In the data rows, 128 means zero.
Here are some points, each followed by its number:
[127 105  85 109 138 167  97  96 135 143 154 131 109 167 162 168 106 104
 186 184 129 158 152  64  83 120 117 100  70 119 149  75] 0
[138 130 126 115 127 144 102 127 138 126 138 126 128 145 130 143 140 120
 116 117 129 127 129 102 110 135 136 115 114 128 140 128] 1
[141 112 106 154 160  99 200 157 156 119  96 102 130 128  98  73 100 127
 142 109 113 140  85 181 186  90  97 145 149 126 134 110] 2
[125 136 138 122 121 134 120 123 122 124 142 136 136 132 124 133 127 125
 109 120 136 122 144 117 113 139 141 119 118 133 146 141] 3
[129 103 116 130 117 137 135 129 135 121 138 146 148 140 121 130 124 119
 120 131 144 119 139 117 128 142 139 114 146 144 145 132] 4
[102 114 115 113 127 132 140 116 126 121 155 143 130 123 139 152 109 125
 153 151 153 127 142 104 119 126 129 125 103 128 140 130] 5
[112 155 104 172 114 130  63 114  75 141  72 131 103 114 182 154 178 169
 168 168  90 140 142 141 102 139 106 145 127 115  88 102] 6
[151 117 112 131 127 137 102 114 138 119 115 115 128 145 117 143 153 120
 142 142 129 140 129 115 126 131 130 109 140 115 127 128] 7
[140 139 136 122 127 139 104 114 126 133 135 124 118 144 132 134 127 121
 125 129 118 127 129 115 113 137 138 120 120 130 127 137] 8
[116 126 129  92 125 136 129 136 135 122 126 138 130 132 119 129 133 125
 127 111 136 124 146 115 112 141 134 109 126 131 131 141] 9
[127 161 110 133 156 108 109 154 144 140 100  84  89 130 145 115 138 123
 131 109  96 158 100 159 140  95  96 170 109  97  91  91] 10
[ 87 159 153 133 121 109 113 116 122 126 195 141 150  70 148 168  80 109
 162 151 182 138 124 119 142 106 129 157 114 106 103 148] 11
[ 93 150 148 134 127 106 108 116 115 117 172 137 141  84 141 167 104 114
 140 128 166 136 118 115 143 113 137 153 126 108 105 161] 12
[127 141 169 116 127  89 146 148 117  86 145 141 139  96 106 132 131 143
 131 109 162 108 118 148 152 124 146 129 127 128 116 161] 13
[151 117 108 134 165 135 153 152 176 155 142  96 128 161  90  81  89  76
 103 117 116 140  90 141 167  99 110 152 140 141 153 115] 14
[151 143 153 142 127 141 115 114 126 158 145 124 128 134 143 140 140 126
 103 117 116 127 129 128 116 136 144 139 127 128 127 115] 15
[125 130 118 156 152 106 128 165 151 130 103  96 116 130 117 107 140 122
 116  91 116 140 103 154 152 108 109 157 127 115 114 128] 16
[147 128 143 171  82 162 160  61  93 138 123 145 163 122 163 144 127 176
 118 139 109  95 163 117 122 154 171  98 181 152 118 106] 17
[112 155 168 112 127  85 153 152 113  78 152 147 154  82  90 133 127 145
 129 104 180 102 116 167 158 124 151 129 127 128 101 179] 18
[136 107 132 134 116 146 129 116 115 142 121 141 141 143 130 142 160 132
 118 139 120 117 163 115 106 151 144 105 116 152 138 130] 19
[163 143 151 129 152 153 102 101 151 152 121  70 103 153 143 162 153 116
 168 129 103 166 116 102  92 102 110 109  76  76  75  89] 20
[156 112 140 139 160 142 169 127 169 157 147  92 125 151 106 102 104  99
 129 129 116 127  96 139 138 102 110 129 116 128 116 119] 21
[134 152 130 107 130 111 111 141 122 109 124 140 117 124 110 115 125 139
 137 120 147 128 114 150 126 134 123 123 129 125 119 144] 22
[112 117 112  79 114 139 140 139 138 121 114 147 128 130 104 120 127 122
 129 117 142 140 129 115 121 140 128 110 127 128 140 141] 23
[138 143 138 121 127 138 102 114 126 133 134 123 116 143 130 133 127 121
 129 129 116 127 129 115 112 137 137 118 114 128 127 141] 24
[151  80 103 156 127 149 140 114 113 109 103 134 141 165 130 130 153 147
 129 129 116 127 142 115 107 142 132  97 127 141 140 102] 25
[136 125 134 134 121 137 133 125 122 135 137 139 137 138 134 133 125 125
  99 120 134 120 133 117 117 144 140 121 140 144 146 130] 26
[147 137 144 135 128 143 100 110 128 152 152 125 125 141 147 144 134 125
 116 139 118 133 133 116 104 132 140 129 118 126 131 108] 27
[138  92 109 135 127 141 128 114 126 112 113 125 141 162 143 133 153 149
 129 117 116 127 142 115 104 136 131 107 102 141 140 115] 28
[112 181 104  55 114 128 115 139 138 105 124 168 116 103  90  94  76 105
 129 117 167 127 116 128 157 140 121 116 205 128 127 154] 29
[125 193  83 131 243  27 140 241 189 133  67  24  14 114 130  20  89 109
 142  78  65 204  12 244 230  20  19 241  89  50  88  76] 30
[151 130 153 151 127 148 128 114 113 139 105 101 141 133 130 160 178 144
 155 142 116 140 129 128 101 128 128 108 114 115  75 115] 31
New points follow, each followed by the numbers of its three nearest points above, nearest first.
[138 109 124 134 116 146 126 114 117 134 113 130 139 146 117 144 175 131
 118 153 118 119 163 115 109 151 145 110 118 150 138 137] 19 28 25
[112 155 105  50 114 137 128 139 151 105 129 156 116 119 104 116  89  94
 129 117 155 140 129 102 143 138 130 114 179 128 140 141] 29 23 9
[140  98 117 136 127 142 128 112 126 115 113 121 141 158 141 137 157 147
 133 120 116 129 140 117 103 135 130 107 103 137 130 115] 28 25 19
[151  92  97 153 165 108 217 165 164 116  89  97 128 137  90  60 102 127
 142 104 103 140  77 192 197  88  92 138 153 128 140 102] 2 14 16
[ 74 168 153 135 127 103 102 114 113 120 202 151 141  55 156 182  76 112
 168 155 193 140 129 102 139 105 137 164 114 102 101 154] 11 12 5
[107  83 130 144 117 143 131 127 108 157 103 147 141 118 128 136 160 141
 151 170 118 126 150 119 117 147 118 127 137 150 138 139] 19 4 25
[ 87  80  90 159 101 135  89 127  88 149  92 164 141 114 143 136 166 146
 155 194 116 115 155 115 116 157 111 145 166 153 166 141] 19 4 25
[ 93  94  93 168 101 136  97 123  88 150  89 165 141 114 145 131 167 148
 142 190 114 115 155 119 121 157 114 137 164 163 168 137] 19 4 25
[151 130 155 181  75 163 166  50  88 143 119 145 166 120 169 151 127 178
 116 142 103  89 168 115 123 158 175 102 192 153 114 115] 17 19 26
[163 141 146 131 156 145 113 112 155 149 121  73 105 152 135 148 145 112
 158 124 103 160 111 113 106 100 108 117  81  84  86  95] 20 31 10
[138 107 126 135 116 146 128 116 117 133 116 133 141 146 117 141 171 134
 116 148 118 117 163 117 107 152 146 109 116 152 142 139] 19 28 3
[151 130 175 132  88 157 128  88 100 179 142 148 141 126 130 141 166 123
  90 181 116  77 168 115 114 170 173 117 153 166 140 141] 19 17 26
[125 117 139 132 127 119 140 127 113 109 147 136 141 121 130 144 127 139
 129 117 142 115 129 128 132 128 139 125 114 128 127 141] 3 26 4
[125 130  87 150 165 101 153 152 126 126  63  89  78 123 169  90 127 167
 194 129  78 178  90 180 136  82  62 149 102  76  88  64] 10 16 2
[136 109 136 132 114 148 124 114 109 151 114 140 137 140 134 142 167 133
 118 146 112 115 166 117 104 154 143 108 114 152 138 128] 19 28 26
[114 157 116 163 127 117  78 129  90 140  75 118  98 112 171 135 165 165
 162 164 101 144 127 154 115 124  99 151 138 109  90 104] 6 31 10
[149 139 142 104 127 122 140 139 124  90 125 148 130 130 107 106 116 142
 131 118 151 115 118 152 132 138 129 102 146 139 127 141] 22 9 13
[112 117 104 120 139 125 115 127 138 129 150 129 141 133 130 140 102 103
 129 142 142 140 129 115 129 119 127 135 114 128 153 128] 5 4 3
[151 136 155 151 123 148 128 110 111 142 109 105 137 131 136 156 171 146
 145 140 112 133 131 130 104 131 133 112 120 119  80 115] 31 15 27
[163 117 135 140 165 130 140 139 176 136 135  82 116 156 104 111 127 101
 129 117 116 140 103 128 145  98 111 132 102 102 114 115] 21 16 14
[100 117 121 126 127 133 128 114 113 124 160 147 141 121 143 150 102 118
 155 142 155 140 142 102 123 122 130 126  89 128 140 128] 5 3 4
[125 181 105 155 204  44 166 216 176 116  86  51  65 110 104  35  89 122
 116  52  78 166  38 231 221  48  59 205 127  76  88 115] 30 2 10
[138  92 126 125 101 165 153 101 138 115 146 159 166 145 104 121 102 118
 116 129 155 102 142 102 125 149 154  98 166 153 166 141] 4 26 3
[151 105 101 159 165  98 217 165 164 119  82  95 128 137  90  57 102 130
 142 104 103 140  77 192 192  87  89 143 153 128 140 102] 2 14 16
[134  92 110 122 127 154 140 129 126 117 128 147 152 151 117 128 131 121
 109 129 140 119 142 104 117 147 138 109 149 150 149 130] 4 26 19
[154 119 132 137 158 129 137 138 165 137 132  90 116 152 109 114 129 106
 131 122 114 138 109 128 142 104 112 132 102 106 118 117] 21 16 7
[138  92 110 121 127 157 140 127 126 118 132 149 154 154 117 126 127 119
 103 129 142 115 142 102 116 149 141 110 153 153 153 128] 4 26 19
[138 130 112 127 127 141 115 114 126 115 113 113 141 145 117 148 153 119
 129 142 129 140 129 115 126 128 128 113 127 128 114 128] 7 8 1
[151 143 137  99 127 121 128 139 126  87 124 147 128 132  90 102 115 139
 129 104 142 115 116 154 127 145 131 107 140 141 127 141] 22 9 23
[136 130 145 150 134 125 149 136 144 133 117 118 139 124 111 103 129 134
 112  98 112 122 109 165 146 123 127 140 140 142 138 141] 16 26 22
[140 105 132 135 117 148 129 118 117 144 118 138 141 147 128 139 160 131
 116 139 118 117 163 117 105 151 143 105 114 152 142 126] 19 28 26
[114 157 104 165 121 125  69 121  86 141  76 122  99 116 177 148 173 162
 162 159  90 144 135 145 108 132 103 151 124 111  88 100] 6 31 10
[147 117 112 134 160 133 151 150 167 147 140 101 130 157  94  86  95  87
 107 118 118 136  96 141 160 104 112 146 135 139 149 117] 14 21 16
[111 166 114  66 117 121 113 139 133 101 128 161 112 105 102 109  84 113
 135 117 160 133 116 130 139 136 119 121 175 122 123 146] 29 22 23
[131 105  86 113 143 170 100  94 144 153 159 124 109 171 160 164 102  96
 184 184 127 162 146  62  86 114 114 102  70 115 147  71] 0 5 27
[134 109 136 149  94 153 160  85 106 114 131 148 161 134 150 140 116 163
 129 115 131 106 153 115 111 146 156  96 149 139 127 119] 17 26 19
[130 134 125 126 127 135 113 114 135 117 123 117 130 136 121 154 145 117
 131 140 135 140 127 115 129 127 130 124 138 124 123 123] 7 8 1
[134 116 111 144  92 156 159  85 106 104 130 151 159 132 146 143 109 157
 131 117 135 106 150 106 112 148 156  93 172 139 127 121] 17 4 26
[149 143 150 135 127 137 117 118 126 148 142 127 128 133 137 134 138 128
 107 117 122 126 127 132 117 137 142 133 129 130 127 121] 15 27 8
[147  81 107 153 125 149 139 114 113 111 104 133 143 160 128 133 157 146
 131 129 118 127 142 115 107 142 132  99 126 139 136 108] 25 28 19
[125 116 143 135 127 117 139 125 124 104 146 141 141 125 130 136 127 139
 129 118 153 117 131 126 127 128 142 122 102 130 131 139] 3 26 4
[154 123 155 138 147 126 149 139 160 123 141 106 139 140 104 114 124 118
 107 104 133 127 107 137 146 116 132 117 129 117 127 143] 21 16 26
[151 105 135 148 165 133 166 152 189 162 153  91 128 153 104  76  89  86
  90 104 116 127  90 141 153  94 108 153 127 128 153 128] 14 21 16
[163 117 158 151 152 127 153 139 164 126 142  98 141 146 104 112 127 118
 103 104 129 127 103 141 147 113 131 117 127 115 127 141] 21 16 26
[147 126 135 175  71 158 160  61  93 133 122 145 163 123 163 150 127 174
 118 140 109  95 165 117 121 151 168  99 190 152 118 106] 17 19 26
[163 105 142 150 139 137 153 127 151 125 141 108 141 147 117 113 127 121
 129 117 129 127 116 141 128 118 123 118 114 128 114 128] 21 8 26
[151 143 144  90 127 118 140 139 126  88 121 148 128 129 104 104 115 136
 129 117 142 115 116 141 133 143 134 100 140 141 127 141] 22 9 23
[112 181  93 149 191  61  89 178 126 128  65  67  40 108 182  98 140 165
 168 104  65 204  64 192 142  66  50 199  89  50  48  76] 10 30 16
[154 117 152 147 149 127 149 136 158 125 146 105 141 142 109 118 124 118
 111 111 133 129 109 135 144 114 131 119 124 117 131 139] 21 26 3
[163 105 139 157 165 143 166 127 176 161 152  86 128 152 104  99 102  96
 129 129 129 140  90 128 142  96 109 129 114 128 114 115] 21 14 16
[138 105 125 135 114 147 128 114 113 137 113 133 141 146 117 143 178 134
 116 155 116 115 168 115 106 155 148 108 114 153 140 141] 19 28 25
[102 126 119 119 132 120 113 136 133 141 167 132 132 119 145 159  98  95
 137 152 149 139 140  94 127 118 128 139  98 113 144 124] 5 3 1
[125 181  67 119 230  61 102 216 189 162  77  29  14 140 143  59 115 101
 129 104  65 216  38 205 183  39  30 222 102  50 101  51] 30 10 16
[112 166 119  66 116 123 120 139 135  97 131 162 121 103  92 108  84 109
 129 115 169 124 116 132 152 139 126 120 182 128 125 156] 29 22 23
[140 109 126 142 106 149 133 105 109 137 114 135 145 142 124 144 171 140
 116 153 114 111 168 115 108 155 152 106 128 153 136 135] 19 25 28
[158 112 149 146 160 133 164 130 167 150 150  93 143 146 104 101 106 102
 129 126 126 135  94 132 146 101 114 128 116 117 112 123] 21 14 16
[151 143 143 100 127 114 128 139 126  85 126 148 128 129 104 102 115 139
 129 117 155 115 116 154 124 141 134 110 153 141 127 141] 22 13 9
[127 159 113 133 154 108 111 152 144 138 102  85  91 129 145 114 136 124
 129 105  96 156 100 159 140  96  98 169 109  97  93  93] 10 16 22
[114 161 116  69 116 128 119 138 137 101 130 162 119 109  96 108  84 108
 129 117 166 126 118 128 148 140 125 118 179 128 127 152] 29 22 23
[123 141 170 110 132  91 148 148 119  80 152 143 136  90 109 133 120 137
 137 115 175 111 116 144 154 118 141 130 120 124 118 153] 13 18 22
[100 143 100 156 152  89 128 152 113 109  75  95  90 113 169 127 140 170
 155 104 103 166 103 167 133  96  86 158 102  89  88 102] 10 16 6
[116 117 116  87 116 136 142 139 135 118 115 145 128 130 106 121 129 126
 131 117 140 136 129 119 121 139 129 110 126 130 138 139] 23 9 4
[140 143 142 103 121 121 128 132 122 100 125 147 132 127 109 108 133 141
 121 122 147 109 124 150 126 147 138 105 146 146 129 152] 22 9 3
[151 130 138 138 130 138 144 137 153 127 139 109 145 139 113 107 116 118
  94  98 125 111 113 148 148 122 137 133 137 142 136 135] 26 4 3
[129 130 154 128 108 142 111 105  88 171 106 140 123 114 158 139 171 147
 127 164  92 111 157 128 106 151 137 126 126 142 125 126] 19 27 15
[125 126  95 148 160 104 151 150 124 123  72  95  87 124 162  95 129 165
 186 129  85 169  96 174 133  89  72 143 102  86  93  73] 10 16 2
[152 121 137 139 158 128 139 136 167 135 141  91 119 146 109 119 124 104
 133 120 124 138 107 126 144 101 115 134 105 104 114 119] 21 16 14
